50 stands for zero in the data rows.
Here are some points:
np.array([60, 45, 21, 57, 64, 24, 56, 33, 59, 49, 66, 99, 30, 58, 40, 52])
np.array([18, 37, 70, 41, 61, 55, 32, 76, 37, 52, 88, 26, 47, 52, 44, 71])
np.array([35, 48, 63, 53, 41, 6, 61, 43, 42, 46, 78, 71, 28, 65, 45, 74])
np.array([89, 58, 35, 63, 34, 59, 44, 33, 68, 50, 27, 39, 58, 26, 69, 51])
np.array([37, 67, 73, 50, 36, 44, 50, 84, 42, 41, 16, 35, 64, 59, 57, 33])
np.array([74, 59, 51, 53, 35, 73, 44, 11, 69, 50, 20, 31, 64, 39, 62, 53])
np.array([57, 45, 20, 57, 63, 23, 57, 36, 60, 51, 67, 98, 31, 57, 40, 53])
np.array([40, 67, 75, 51, 38, 46, 50, 83, 41, 38, 13, 37, 61, 59, 57, 32])
np.array([18, 56, 36, 43, 57, 28, 59, 42, 46, 53, 77, 99, 42, 61, 31, 45])
np.array([57, 73, 38, 62, 44, 28, 65, 49, 62, 39, 22, 53, 60, 53, 57, 25])
np.array([61, 24, 49, 59, 50, 55, 55, 65, 26, 53, 73, 9, 62, 56, 66, 43])
np.array([42, 53, 33, 48, 60, 35, 64, 21, 46, 44, 77, 99, 46, 66, 33, 38])
np.array([44, 63, 62, 59, 28, 61, 65, 25, 56, 58, 13, 26, 51, 57, 50, 51])
np.array([58, 46, 20, 58, 61, 24, 56, 39, 57, 51, 68, 99, 28, 56, 39, 53])
np.array([62, 39, 20, 46, 66, 41, 59, 26, 55, 47, 74, 99, 45, 54, 40, 43])
np.array([61, 44, 25, 56, 64, 27, 56, 27, 64, 45, 64, 99, 30, 60, 41, 50])
np.array([46, 57, 59, 61, 37, 67, 57, 4, 63, 50, 10, 31, 47, 70, 56, 53])
np.array([51, 50, 24, 62, 60, 23, 50, 56, 67, 56, 51, 99, 22, 49, 38, 56])
np.array([22, 55, 37, 45, 61, 22, 55, 44, 28, 50, 97, 79, 29, 49, 51, 70])
np.array([58, 65, 48, 61, 32, 70, 51, 43, 54, 58, 19, 17, 73, 40, 55, 40])
np.array([96, 57, 38, 65, 37, 62, 42, 30, 66, 45, 26, 41, 55, 27, 69, 49])
np.array([28, 34, 77, 32, 63, 58, 39, 79, 39, 47, 87, 28, 46, 47, 45, 61])
np.array([61, 44, 24, 57, 65, 26, 57, 28, 64, 45, 64, 98, 30, 59, 41, 50])
np.array([62, 61, 55, 59, 40, 37, 50, 28, 68, 40, 8, 83, 27, 74, 55, 50])
np.array([49, 49, 21, 61, 56, 20, 55, 50, 69, 57, 52, 98, 25, 51, 41, 54])
np.array([86, 28, 29, 63, 69, 52, 42, 36, 61, 49, 51, 77, 21, 50, 54, 58])
np.array([49, 32, 68, 57, 55, 86, 31, 46, 39, 46, 55, 16, 51, 68, 51, 56])
np.array([39, 66, 75, 49, 38, 46, 51, 78, 47, 38, 12, 38, 63, 60, 59, 30])
np.array([21, 57, 36, 43, 58, 28, 59, 39, 45, 53, 77, 99, 42, 60, 32, 45])
np.array([52, 51, 22, 64, 57, 20, 54, 52, 61, 57, 52, 99, 23, 52, 39, 54])
np.array([72, 61, 49, 54, 34, 71, 41, 26, 62, 56, 20, 22, 68, 35, 62, 56])
np.array([70, 26, 48, 59, 50, 53, 51, 73, 24, 54, 68, 9, 59, 51, 69, 46])
np.array([56, 50, 23, 63, 61, 19, 54, 46, 65, 52, 51, 99, 23, 52, 42, 52])
np.array([44, 64, 53, 64, 30, 72, 46, 36, 61, 56, 11, 19, 55, 54, 59, 51])
np.array([39, 51, 78, 24, 51, 66, 53, 67, 55, 48, 68, 41, 67, 25, 33, 44])
np.array([31, 48, 86, 33, 51, 48, 44, 79, 16, 45, 51, 27, 59, 63, 60, 52])
16 more points follow, each with its number after it:
np.array([68, 64, 52, 60, 34, 74, 49, 32, 61, 52, 13, 23, 68, 41, 55, 41]) 0
np.array([22, 55, 38, 45, 59, 28, 62, 34, 46, 49, 78, 99, 41, 62, 34, 43]) 1
np.array([57, 50, 27, 60, 60, 21, 55, 34, 71, 49, 50, 99, 24, 55, 44, 49]) 2
np.array([58, 28, 49, 60, 47, 55, 51, 83, 23, 57, 68, 7, 60, 50, 64, 48]) 3
np.array([75, 61, 49, 54, 32, 74, 42, 21, 61, 55, 22, 28, 62, 35, 62, 58]) 4
np.array([74, 28, 23, 63, 65, 58, 35, 64, 56, 61, 53, 64, 27, 42, 48, 64]) 5
np.array([39, 71, 49, 72, 29, 39, 60, 55, 58, 50, 15, 31, 50, 61, 58, 40]) 6
np.array([35, 61, 87, 37, 49, 55, 57, 57, 38, 38, 35, 19, 60, 58, 59, 33]) 7
np.array([58, 46, 21, 57, 62, 24, 56, 35, 60, 50, 66, 99, 30, 57, 39, 52]) 8
np.array([42, 66, 76, 49, 40, 45, 51, 74, 48, 35, 13, 40, 62, 61, 58, 29]) 9
np.array([77, 59, 51, 54, 36, 74, 44, 11, 66, 50, 19, 31, 62, 39, 63, 53]) 10
np.array([39, 67, 74, 49, 38, 45, 51, 81, 46, 38, 13, 37, 63, 58, 59, 31]) 11
np.array([33, 37, 82, 51, 51, 62, 20, 76, 48, 39, 62, 47, 39, 61, 53, 59]) 12
np.array([65, 49, 36, 51, 60, 37, 66, 1, 42, 37, 60, 74, 38, 81, 48, 50]) 13
np.array([66, 49, 62, 56, 45, 87, 52, 3, 55, 50, 20, 22, 47, 57, 57, 52]) 14
np.array([39, 63, 51, 63, 31, 69, 46, 45, 60, 59, 11, 14, 59, 52, 59, 52]) 15
Which of these numbered points is nearest to each point below, ignoring the 3 directions in which the first points spread most? Its number follows each.
np.array([56, 49, 27, 61, 60, 21, 56, 36, 70, 49, 52, 99, 23, 55, 43, 49]) > 2
np.array([40, 63, 82, 46, 46, 51, 51, 74, 37, 33, 23, 33, 56, 61, 60, 30]) > 9
np.array([27, 65, 74, 43, 40, 50, 49, 92, 34, 46, 27, 23, 65, 56, 58, 36]) > 11
np.array([59, 46, 21, 57, 61, 23, 57, 31, 59, 50, 66, 99, 30, 58, 41, 52]) > 8
np.array([21, 56, 38, 45, 59, 28, 61, 36, 45, 49, 79, 99, 42, 62, 33, 43]) > 1
np.array([36, 68, 72, 50, 37, 47, 48, 91, 42, 42, 13, 35, 61, 54, 56, 35]) > 11
np.array([74, 60, 50, 53, 31, 75, 42, 19, 62, 55, 22, 29, 63, 37, 61, 58]) > 4
np.array([62, 45, 23, 58, 63, 27, 56, 33, 57, 49, 65, 99, 27, 59, 40, 52]) > 8
np.array([70, 60, 47, 52, 32, 72, 42, 24, 65, 57, 20, 26, 66, 35, 62, 57]) > 4
np.array([26, 40, 80, 46, 48, 81, 41, 31, 47, 54, 58, 17, 40, 65, 45, 67]) > 14
np.array([36, 38, 82, 50, 51, 58, 19, 74, 49, 39, 60, 48, 39, 61, 55, 61]) > 12
np.array([54, 53, 58, 69, 26, 56, 54, 50, 46, 52, 27, 9, 64, 60, 68, 39]) > 6
np.array([22, 56, 39, 45, 59, 29, 61, 36, 46, 48, 78, 99, 41, 62, 32, 43]) > 1
np.array([47, 63, 54, 65, 31, 71, 48, 30, 62, 53, 8, 21, 53, 57, 61, 49]) > 15
np.array([67, 39, 26, 47, 67, 44, 59, 18, 58, 42, 71, 99, 42, 57, 41, 42]) > 7
np.array([72, 60, 48, 52, 33, 74, 42, 21, 64, 56, 22, 27, 65, 36, 61, 57]) > 4
np.array([66, 65, 50, 60, 33, 72, 50, 34, 57, 54, 15, 22, 70, 41, 57, 39]) > 0
np.array([25, 39, 80, 46, 52, 81, 40, 37, 48, 53, 57, 15, 42, 64, 43, 66]) > 14
np.array([72, 30, 22, 58, 64, 55, 34, 60, 63, 65, 47, 69, 30, 42, 51, 63]) > 5
np.array([47, 63, 54, 64, 31, 70, 47, 32, 61, 55, 9, 20, 55, 56, 61, 50]) > 15
np.array([35, 67, 72, 49, 37, 46, 49, 87, 43, 43, 13, 34, 65, 57, 57, 33]) > 11
np.array([77, 55, 45, 49, 38, 49, 46, 73, 54, 51, 55, 35, 78, 7, 58, 48]) > 11
np.array([77, 60, 50, 54, 34, 74, 42, 17, 62, 54, 17, 30, 61, 37, 63, 57]) > 4
np.array([72, 32, 59, 37, 62, 28, 56, 36, 15, 45, 95, 51, 57, 58, 54, 57]) > 13
np.array([39, 53, 43, 34, 54, 15, 60, 49, 17, 57, 98, 54, 54, 50, 49, 68]) > 4
np.array([58, 49, 27, 61, 59, 20, 56, 36, 68, 50, 51, 99, 23, 56, 44, 48]) > 2
np.array([64, 64, 50, 61, 33, 74, 50, 38, 57, 55, 14, 21, 69, 40, 54, 41]) > 0
np.array([33, 67, 62, 57, 33, 65, 55, 40, 57, 52, 10, 15, 59, 59, 58, 43]) > 15
np.array([77, 53, 45, 49, 38, 50, 47, 70, 60, 49, 55, 37, 77, 6, 58, 48]) > 11
np.array([91, 58, 37, 62, 34, 58, 42, 35, 67, 50, 26, 39, 58, 26, 70, 52]) > 11
Here are 16 other points, each followed by its number:
np.array([52, 50, 22, 63, 59, 24, 51, 57, 66, 58, 49, 97, 23, 49, 37, 57]) 0
np.array([61, 64, 55, 60, 41, 31, 50, 28, 68, 39, 9, 78, 32, 73, 56, 48]) 1
np.array([53, 50, 23, 62, 59, 21, 54, 46, 67, 54, 52, 99, 23, 52, 41, 52]) 2
np.array([46, 60, 69, 48, 39, 75, 57, 1, 57, 51, 20, 29, 47, 60, 51, 58]) 3
np.array([45, 34, 64, 57, 52, 86, 29, 56, 37, 52, 55, 13, 53, 65, 50, 57]) 4
np.array([57, 41, 28, 60, 56, 39, 38, 60, 58, 63, 54, 86, 10, 44, 51, 71]) 5
np.array([49, 44, 65, 23, 50, 20, 60, 50, 14, 47, 87, 54, 62, 62, 56, 57]) 6
np.array([27, 36, 75, 30, 59, 58, 37, 80, 36, 52, 88, 27, 49, 47, 45, 62]) 7
np.array([41, 67, 53, 74, 25, 50, 52, 68, 54, 51, 20, 20, 59, 58, 54, 42]) 8
np.array([89, 57, 37, 61, 34, 57, 43, 32, 70, 50, 25, 41, 59, 27, 71, 50]) 9
np.array([84, 59, 35, 63, 33, 61, 39, 51, 59, 56, 27, 32, 61, 23, 66, 55]) 10
np.array([37, 62, 66, 47, 36, 74, 54, 19, 57, 60, 15, 20, 54, 54, 50, 59]) 11
np.array([39, 63, 65, 46, 37, 76, 52, 18, 59, 60, 15, 21, 52, 52, 51, 60]) 12
np.array([55, 48, 26, 61, 59, 23, 56, 38, 70, 52, 50, 99, 23, 55, 41, 51]) 13
np.array([35, 71, 51, 59, 40, 45, 57, 76, 53, 46, 19, 20, 69, 50, 59, 27]) 14
np.array([25, 55, 39, 47, 60, 29, 62, 34, 45, 45, 79, 99, 40, 63, 33, 42]) 15
Which of these numbered points is nearest to each point below, ignoring the 3 directions in which the first points spread most? Its number follows each.
np.array([48, 51, 20, 61, 55, 21, 52, 55, 67, 60, 51, 97, 26, 49, 39, 57]) > 0
np.array([29, 35, 76, 30, 58, 60, 38, 77, 35, 52, 89, 29, 46, 48, 45, 64]) > 7
np.array([49, 62, 54, 66, 30, 65, 51, 56, 55, 53, 10, 18, 64, 45, 64, 38]) > 2
np.array([20, 57, 37, 45, 59, 27, 61, 39, 45, 51, 78, 99, 43, 60, 33, 43]) > 15
np.array([48, 50, 21, 64, 58, 21, 53, 60, 62, 59, 52, 96, 24, 49, 38, 55]) > 0
np.array([50, 51, 54, 83, 18, 43, 44, 62, 58, 54, 41, 32, 40, 66, 50, 61]) > 8
np.array([44, 61, 68, 47, 39, 78, 54, 7, 62, 54, 16, 29, 47, 56, 50, 58]) > 3
np.array([63, 45, 24, 55, 63, 24, 56, 27, 64, 47, 62, 99, 30, 59, 43, 50]) > 13
np.array([49, 32, 67, 58, 56, 87, 30, 49, 42, 46, 53, 16, 52, 67, 50, 54]) > 4
np.array([66, 63, 55, 59, 42, 33, 50, 25, 66, 39, 10, 81, 29, 73, 57, 48]) > 1
np.array([39, 62, 63, 44, 35, 74, 53, 13, 59, 61, 19, 23, 53, 54, 51, 61]) > 11
np.array([39, 63, 65, 45, 35, 73, 53, 14, 59, 60, 18, 23, 52, 54, 52, 61]) > 12
np.array([33, 71, 50, 57, 37, 43, 58, 73, 55, 48, 22, 22, 70, 51, 59, 27]) > 14
np.array([24, 56, 38, 44, 60, 28, 60, 34, 46, 49, 77, 99, 41, 62, 33, 43]) > 15
np.array([42, 34, 64, 57, 50, 86, 29, 61, 37, 55, 54, 13, 54, 63, 49, 59]) > 4
np.array([71, 34, 29, 58, 57, 79, 48, 69, 65, 53, 26, 40, 52, 22, 64, 44]) > 0
np.array([41, 60, 67, 47, 38, 76, 55, 6, 62, 55, 15, 28, 50, 57, 52, 57]) > 3
np.array([29, 34, 78, 29, 60, 62, 37, 74, 40, 50, 86, 29, 47, 48, 45, 63]) > 7
np.array([39, 53, 32, 48, 61, 34, 64, 25, 47, 45, 76, 97, 48, 65, 33, 37]) > 15
np.array([27, 35, 75, 30, 59, 57, 38, 81, 35, 52, 87, 27, 48, 46, 47, 63]) > 7
np.array([59, 48, 29, 62, 62, 23, 56, 30, 72, 46, 49, 99, 25, 58, 43, 47]) > 13
np.array([60, 42, 30, 60, 57, 36, 38, 54, 62, 59, 54, 89, 9, 44, 53, 70]) > 5
np.array([59, 42, 56, 40, 50, 25, 61, 48, 5, 52, 97, 40, 55, 55, 58, 59]) > 6
np.array([60, 44, 25, 56, 63, 27, 56, 31, 62, 46, 66, 99, 28, 59, 40, 51]) > 13
np.array([27, 40, 71, 49, 61, 47, 31, 50, 34, 42, 99, 49, 33, 55, 47, 73]) > 1
np.array([46, 65, 48, 68, 30, 65, 47, 49, 60, 55, 12, 15, 58, 50, 62, 46]) > 8
np.array([95, 57, 39, 64, 36, 57, 46, 23, 66, 45, 28, 41, 58, 30, 71, 47]) > 9
np.array([23, 58, 37, 45, 59, 27, 60, 38, 43, 50, 79, 99, 41, 61, 33, 43]) > 15
np.array([47, 33, 66, 58, 52, 86, 30, 53, 36, 50, 55, 14, 52, 67, 51, 57]) > 4
np.array([99, 38, 28, 59, 61, 73, 37, 17, 56, 47, 30, 56, 42, 49, 63, 57]) > 1
